Here is a table of points, one per row:
[ 2.05  0.87 -0.46  1.07  1.39  2.27  0.84  1.13  0.31  1.08 -0.28  1.17  0.54  0.02  0.67 -1.31
  1.83  0.26  0.16  0.08  2.80  0.96 -0.55 -0.06]
[ 0.13  1.98  0.38 -1.06  2.12 -0.09  0.74 -0.97  0.60 -1.52  1.11  1.43 -0.09 -1.24 -0.63 -0.09
  0.95  1.07 -0.27  0.25 -0.67 -0.45 -0.21 -1.38]
[ 1.13  1.01  0.27 -0.26 -0.66  1.04  1.19 -1.97 -2.03 -0.54  1.01 -0.87  1.17 -0.40 -0.20 -0.61
 -0.20 -0.26 -0.90 -0.50  0.91 -1.97 -0.35 -0.15]
[-0.71  0.50 -0.89  0.40  0.36 -0.15  0.03  1.00 -0.48 -0.95  0.51 -0.12 -1.46 -0.07  1.89 -0.15
 -0.63  1.49 -0.34  1.32 -1.34 -0.93  0.35  0.56]
[ 1.18 -1.05 -0.89 -0.75  1.38  0.36  0.01 -0.89 -0.45 -1.21 -1.11 -0.79  0.09  0.33 -0.79 -0.46
 -0.09  2.72  0.06  0.60 -0.65 -0.61  0.79  0.67]
[-0.07  0.36 -1.00  1.85  0.44 -1.92  0.73  1.21 -0.17  1.65 -0.35  0.53 -0.18  1.14  0.07 -1.37
 -0.53 -1.72  0.51  0.15  0.44  0.93 -0.40  0.12]
[ 0.48 -1.83 -1.67 -0.19 -0.11  0.12  0.85 -1.81  0.35 -0.46  1.75  0.41 -0.35  0.16 -1.79 -0.98
  0.02  1.94  1.45 -0.71 -0.60 -0.22  0.76  1.06]
[-0.85  0.86  0.43  0.52 -0.30  1.90 -1.38  0.71 -0.48  0.44 -0.89 -0.16  1.21  0.55 -0.02  0.97
 -1.13 -1.81 -0.09 -0.54 -0.54 -1.79  1.06  0.88]
[-0.10  2.43 -0.22  1.42  0.49  1.70  0.96  0.97  0.36 -0.04  0.15 -1.43 -0.65 -1.79 -1.56  0.16
 -1.01  1.03  1.72  0.11  0.41  2.14  0.34 -1.30]
[ 0.21  1.72  0.99 -1.24 -0.19 -0.41  1.08 -0.02  0.85 -1.90 -1.22 -0.24 -0.55 -0.89  0.65 -0.86
 -0.18 -1.13  0.99 -0.36  0.20 -0.59  0.73  0.07]
[-0.09  3.42 -0.24 -0.05 -0.05 -1.74 -1.54 -0.59 -0.44  0.95  0.09  0.34 -0.73  1.11  1.48  1.24
  1.40 -0.36  0.57 -0.13  1.12 -0.65  0.33 -1.46]
[-0.37 -0.59 -0.70  1.48 -1.60 -1.10  1.03 -1.16 -0.67  0.86 -1.57 -0.17 -0.04  0.61 -0.03  1.92
 -0.02  0.49  0.05  1.83 -0.43  0.96  1.16 -1.00]
[-0.04  0.87  0.40 -0.28 -1.01  0.64 -0.84  1.42  0.53  0.22 -1.45  1.93 -0.40 -0.17  0.81 -1.45
  1.19 -0.02  1.83 -0.18 -1.33  1.44 -0.49 -0.06]
[ 0.73 -0.05 -0.20  0.58 -0.67  0.89  0.17 -0.13 -1.48 -0.56  1.36 -0.25  0.86  0.76  0.82 -0.30
  0.08  1.40 -2.11  1.04 -0.36  0.24 -0.34  1.60]
[ 0.21  1.02  0.54  0.00 -0.56 -0.09  1.04 -1.86 -0.31  1.19 -0.65 -1.50  0.21 -0.92 -0.58 -0.58
 -0.13 -0.66 -1.85  0.52  0.65  1.48  0.30  0.95]
[ 0.22 -0.20  0.73  0.65  0.87  0.06  0.08  0.93 -1.29 -0.04  1.26  1.05  0.98 -0.17 -0.36 -1.12
  2.00 -0.86 -0.12  0.80 -0.08 -2.80 -1.81 -1.31]
[-1.55 -0.96 -0.40  1.36  0.64 -1.24 -0.82 -0.56  1.38  0.21  1.85  0.22  0.09  0.46  0.80 -1.45
  0.28 -0.43  0.23 -1.15  0.63 -0.50  0.79 -1.43]
[-0.66  0.75  1.74 -0.16 -1.80  0.50  1.42  0.16 -1.71  1.82  0.73  1.24 -0.24 -0.95 -1.60  1.61
  1.08 -0.76 -0.26  0.53 -1.07 -0.10 -0.53  0.50]
[ 0.81 -1.09  1.16  1.03 -1.76 -0.62  0.40 -1.05  0.69 -0.49  0.06 -1.33 -1.23  0.40 -0.56  0.03
  0.17  0.46  0.98  1.04  0.58 -1.07 -0.43  0.66]
[ 0.73  2.15  0.51  0.10  0.46  1.88 -1.36  1.11  0.77 -0.05  1.35 -0.04  0.52  3.07 -1.80  2.20
 -1.76 -0.44  1.60 -0.70  1.88  0.44 -0.93  1.03]
[-0.02  0.87 -1.32  0.27  0.55  0.63  0.55  0.37  0.89  0.98  0.77  0.46 -0.33  0.73  1.90 -0.60
  0.36 -0.50  0.48  1.48 -0.98 -0.37  0.30  0.96]
[-0.41  1.18  0.49 -0.95 -1.17 -0.59 -0.18  2.37  0.35  0.10 -0.75 -0.74 -0.31 -0.24 -0.31  0.07
 -0.08 -0.44 -1.63 -0.67 -0.63 -1.07  0.75 -0.66]
[-0.19 -0.07  0.71  0.24  1.38  0.80  0.94 -0.89 -0.22 -0.18 -2.12 -0.79  0.93 -0.40 -2.26 -1.81
 -1.91 -0.54 -1.12  0.67 -0.22  0.09  0.55 -0.83]
[-0.17 -0.77 -0.46 -0.76  0.08 -0.27 -0.53  0.56 -1.02 -1.36 -1.31 -0.07 -0.15  0.05  0.38  1.33
 -1.15 -0.51  0.55 -0.70  0.67  0.13  0.76 -1.52]
[ 0.28  0.72  0.56  0.51  0.84  0.92 -0.30 -2.44  0.17  0.27 -0.18 -0.52  0.50  0.77  0.65 -0.03
  0.93  1.32  2.50 -0.12 -1.28  0.66 -1.01  1.94]
[-0.52 -1.15 -0.17  0.36 -0.40 -0.20  0.72  2.01  0.02  1.11  0.00  0.89  0.85 -1.90  0.45  0.19
 -1.30  0.13 -0.22  0.04 -0.67 -0.09  1.69 -0.24]
[-1.86  1.19 -0.64  0.08  0.11  0.51 -0.33  0.79  1.63  1.57  0.80 -0.73  0.89  0.97  0.65  1.84
 -0.89 -0.53  0.88 -1.71  2.04  0.56  0.18 -0.70]
[ 0.02 -0.32 -0.02  0.23  0.65 -0.09  0.87  0.24 -1.17  0.37 -1.47  0.63 -1.35 -0.02 -0.28  0.18
 -2.20  2.26  1.32  0.45  0.10 -0.43 -1.29 -0.40]
[-0.45 -0.87 -1.03 -0.31  0.36  1.27  0.46 -0.69  1.33 -0.07 -0.36  1.06  2.66  0.58  0.25  1.46
  0.69 -0.17 -0.26  0.39 -0.06  0.07 -1.35  0.67]
[ 0.29 -0.27  1.54  0.41  0.16 -1.32 -0.69  0.59  1.72  1.04  0.54 -0.28  0.87  0.57  1.87  0.00
  1.09  2.24 -0.20  0.05  1.00 -0.66 -0.11 -0.39]
[ 1.03 -0.10 -1.20 -0.96  1.18  0.06 -0.44 -1.01  2.54 -0.36 -1.67  1.44  1.11 -0.67 -0.68  0.31
 -1.65 -0.07 -2.05 -0.29 -0.19  0.60 -0.74  0.05]
[ 0.11  1.14 -0.24 -0.54 -0.68 -2.55 -0.39 -0.85 -0.65  1.64  2.08  0.73 -0.61 -1.31  0.79  0.19
 -2.15 -1.34  0.26  0.06  0.83  1.27 -0.84  0.55]
[ 0.55  0.60  0.29  0.83  0.39 -1.51  0.94 -1.06 -0.43 -0.83 -0.06  0.55  0.40 -0.57  0.21  0.27
  1.43 -0.02  0.21 -2.81 -0.80 -0.35  0.21  1.17]
[ 0.69  0.68 -0.14  0.78  0.84 -0.17 -0.13 -0.50  0.98  0.70  0.10 -0.36  1.07 -0.19  0.49 -1.44
 -1.23 -0.42 -0.58  0.65 -0.49 -0.44  1.92 -0.16]
[-2.08  0.05  0.11 -0.87  1.62  0.44  1.66 -0.94 -1.29 -1.61 -1.15  0.65 -1.67  1.78  0.04  0.19
 -0.01 -0.57 -1.71  0.83 -0.32  1.09 -0.86 -1.56]
[-0.22  0.27  1.23 -1.85 -0.99  0.98 -0.35  1.45  0.25  0.22 -0.38 -0.79 -1.07 -0.47 -1.11  0.35
  0.26  0.10  0.17 -1.01 -1.33  0.65  0.78 -0.68]
[ 0.43 -1.84 -0.50 -0.29  0.00 -2.70 -0.15  0.37  0.44 -0.42  0.61 -0.70 -0.74  0.48 -0.98  1.63
  1.23 -0.27  0.87  0.75  0.58  0.68  1.22  2.22]
[ 1.68 -1.86  0.34 -0.93 -0.17  0.54  2.23  0.99 -1.39  0.46 -1.16 -0.59 -2.10 -0.47 -0.87  1.67
  1.04  0.93 -0.70 -1.45 -1.28 -1.97 -0.15  0.21]
[-1.04 -0.31  1.42 -1.35 -0.33 -2.33 -0.38 -0.53 -0.63  0.59 -1.90 -0.17  0.03 -1.05  0.16  0.92
 -0.01  0.13 -0.20  1.51  0.33  0.08  0.51  0.11]
[ 0.46  1.09 -1.97  1.46  0.46  0.05 -1.27  0.36  0.41  1.54 -0.23  0.27 -0.18 -0.87 -0.18  1.09
 -0.33 -0.23 -1.45 -0.44  0.22 -1.13 -0.68  0.17]
[-0.71 -0.83 -0.55 -1.08 -0.45 -2.06 -0.94  0.66 -0.36  0.27 -0.54  0.84 -1.03  0.25 -1.74 -0.49
  0.99  2.37 -0.04  0.44  0.25 -0.96  0.25  0.52]
[-1.66  1.04  2.19  0.53 -1.91 -1.09 -1.12 -0.22 -0.96  0.23  1.32 -0.93 -0.73  0.90 -0.59  0.08
  0.84 -0.41 -0.09 -0.11 -0.32 -1.07 -0.72  0.89]
[-0.61  0.01 -1.10 -1.06 -1.54 -1.91  2.46  1.89 -2.12 -1.12 -0.07 -1.58  2.78  1.49 -1.04 -0.25
  0.10 -0.93  2.16  0.61 -2.00 -0.49 -0.05 -0.05]
[ 2.08 -0.53  0.12  0.01  1.66 -0.48 -1.26 -1.47  0.67  0.83  0.52 -1.34  0.72  0.54  1.79 -0.27
  0.32  0.50  1.13  0.40 -0.15  0.52  0.39 -0.14]
[-1.04 -0.12 -0.20 -0.05  1.07  0.08 -0.32  0.51  1.18 -0.19  0.84 -0.08 -1.59 -0.04 -2.15 -1.40
 -0.32 -0.58 -0.08  0.50  0.05 -0.04 -0.72  0.36]
[ 0.82  0.87 -2.06 -0.50 -0.30 -0.83 -0.48 -0.07 -0.16 -0.19  0.36 -0.09 -0.48 -0.37 -0.73 -0.78
  0.81 -1.96  0.39  1.02  0.59  0.28 -0.28  0.99]
[ 0.11  0.51  0.40 -0.12  0.77 -0.06 -0.28  0.50 -0.70 -0.33  2.18  0.25  1.45 -0.08  0.67  1.30
  0.58 -0.48 -0.84  0.30 -2.25  1.33  0.77 -0.26]
[-0.18 -0.17 -0.02  0.72 -2.34 -0.99  0.39 -0.27 -0.35  0.75  0.83  0.98 -1.02  1.10  1.37 -0.07
 -1.75  1.22  0.89 -2.42 -1.24  1.11  0.05  0.59]
[ 1.71  0.17 -0.18 -0.21 -1.01 -0.53  0.31  1.00  0.46 -0.59  1.24  1.32 -1.38  2.07 -0.39  0.24
 -0.48  0.22 -2.51  0.47  0.13  0.53 -0.15 -0.61]
[-0.11 -0.69  0.74  0.48  0.46 -0.08  0.11  1.77  0.77  1.23  0.85  1.16  0.21 -0.18  0.27  0.94
  0.72 -0.10 -1.08 -0.79  2.08  1.13  1.28  0.89]
[-0.85 -1.73  1.08 -0.26  1.22  0.51  1.41  0.29  1.16 -2.11  0.21  0.78  1.19 -0.41  0.54  0.34
 -1.26  0.76  0.74 -0.21  1.44 -0.15  0.17  0.81]
[ 0.91 -1.52  1.59  0.63 -0.21  1.15  0.75 -1.37 -1.15 -0.66  0.73  0.47 -0.17  1.75  0.15 -1.77
  0.07 -0.15 -0.67 -0.33  0.30  0.44  1.38  1.06]
[ 1.88 -0.38 -1.36  0.91 -0.45  0.40 -0.90 -0.10 -0.34  0.02  0.20  0.39  0.91 -0.30 -0.14  0.93
  0.04 -0.50 -0.21 -1.11  0.38 -0.93 -1.12 -1.73]
[-0.54  1.41  0.31 -0.72  1.04 -0.67  0.19  0.97 -2.95 -0.53 -0.93  0.49  0.27 -1.40  1.88 -0.27
  0.56  0.04  0.12 -0.02  2.10 -1.52  1.02 -0.89]
[-0.61  0.17  1.05 -0.40 -0.45 -0.42 -0.78 -0.11  0.44 -0.61 -2.11  1.48 -1.03 -0.51  0.98  1.01
  0.75 -1.56 -0.80 -1.50 -0.79 -0.53 -0.44  0.26]
[ 0.58 -1.86  2.22 -0.35  0.75 -1.04 -0.88 -0.19  0.14  1.03 -0.88 -0.26 -0.11 -0.36 -0.63 -1.38
 -1.87 -0.06  0.85  0.26 -1.11  1.73 -0.40 -1.35]
Along one direction, these points spread out more than along any other. Take the direction at right angles to it along which they spread out most. Go by this last direction. How many in every 100 of the points above lie lower along it than each point below? Answers are rounded to whole numbers. More than half of the points above lie lower than the first one.
[-0.81  0.45  1.02 -0.70 -0.37  0.08  1.79  0.76  0.93 -1.45 -0.51 -1.16 -1.08 -0.02 -0.39  0.45
  0.79  0.23  0.01  0.39 -1.31  0.07 -1.00  0.35] 27
[ 0.11 -0.43  0.00  0.96 -0.89  0.19 -0.49 -0.67  2.08  0.48 -0.05 -0.12  0.31  0.87 -1.74  0.43
  0.24 -0.37  0.30  0.50 -0.09 -0.40  1.07  0.82] 73
[ 0.70 -0.68 -0.22 -0.77 -2.41 -0.02 -0.60  0.84 -0.49 -1.83 -0.27 -0.44  1.15 -0.49  1.11 -0.90
  0.88  0.40  0.96  1.20  0.95  1.37 -1.04 -0.70] 50
[-0.41 -0.59 -0.08  0.72  0.72  2.08 -0.21 -0.43 -0.50 -1.28 -0.46 -0.74 -3.10 -2.05 -0.39  0.82
 -0.44 -2.02  0.18  0.48 -0.31  0.57  0.77  0.93] 55
[-0.08 -1.66  1.34 -0.72  0.76  0.89 -0.57 -1.25  0.69 -0.18  0.33 -0.45  0.09  1.05  0.38 -0.30
 -0.54  0.32  0.34  2.01 -0.93 -1.69 -0.74  2.65] 88
[-0.15 -0.06 -0.71  0.69 -1.00  0.59 -0.05 -1.29  1.45 -1.24 -0.90  0.38  1.04  0.31  1.10 -1.23
 -0.49  0.22 -0.10  0.03  0.51 -0.81 -0.20 -1.11] 82
[-2.84 -0.53 -2.33 -1.41 -1.84  0.65  0.71  0.14  0.08  1.11  1.22 -0.67  0.00 -0.09  0.61 -1.04
  1.52  0.86 -0.21 -0.51  1.02  0.09 -0.69  0.84] 36
[ 0.21 -0.70 -0.78 -0.31 -0.53  1.89 -0.38 -1.97  0.11 -0.10  0.34  1.17  0.09  1.94 -0.87 -0.28
  1.51 -1.02  0.09 -0.90  0.01  0.96  2.31 -1.75] 80
[-0.97 -1.38 -1.13  1.34 -0.13  0.18  0.79  1.31  1.27  0.09 -0.40 -1.02  0.09 -1.46  1.37  0.65
  0.79 -1.22 -0.49 -0.33 -1.10  1.20 -1.67 -1.37] 41
[ 0.26 -0.43  0.52  1.47 -0.84 -1.14 -0.38 -0.11  0.05 -0.50  0.60 -0.17 -0.15  0.20  1.34 -0.51
 -0.41 -0.34 -1.78 -0.82  1.04  0.99 -0.97  0.96] 55
[ 0.95 -0.93  0.62 -0.62 -0.74  1.80 -1.86  0.03 -0.05  0.79  0.19  0.58 -0.86 -1.46 -0.11  0.86
 -0.77 -1.75  1.41  0.98  0.57 -0.99 -0.07 -1.98] 38
[-1.72 -0.69  0.68 -0.80  1.36  0.12 -0.11  0.17 -1.65  1.31 -0.04 -0.02  0.42 -0.87  0.41 -0.57
 -0.85  0.16 -1.14 -1.03  1.13 -0.77 -0.73 -2.00] 32
[-0.11  0.95 -0.12 -0.27 -0.17  0.17 -1.00  0.29  0.34  0.48 -1.40 -0.81  1.00 -0.14 -0.01 -1.14
 -1.03  1.11  0.04 -1.07  0.20 -0.09 -0.63  0.57] 66
[ 2.00 -0.46 -1.19 -2.32  2.50  0.58  0.08 -0.54 -0.35 -0.04  0.89 -2.56 -0.20  0.87  1.40 -1.14
  1.55 -0.89 -0.18 -0.76 -0.02 -0.51 -0.95 -0.06] 88
[-0.66 -1.21 -1.62  0.92  1.46  1.34 -3.46  0.03 -2.54 -1.37 -1.09 -0.85  0.67 -0.68 -2.21  0.42
  0.12  0.32 -0.70 -0.02 -0.36  2.11 -0.39  0.21] 80
[-0.25 -0.42  0.25  0.46 -0.51  0.14 -0.80  0.07  2.59 -0.69  0.95  0.65 -0.01 -2.18 -0.67  0.13
 -0.41  1.74 -0.03  0.65 -0.87  0.29  1.09 -0.59] 80
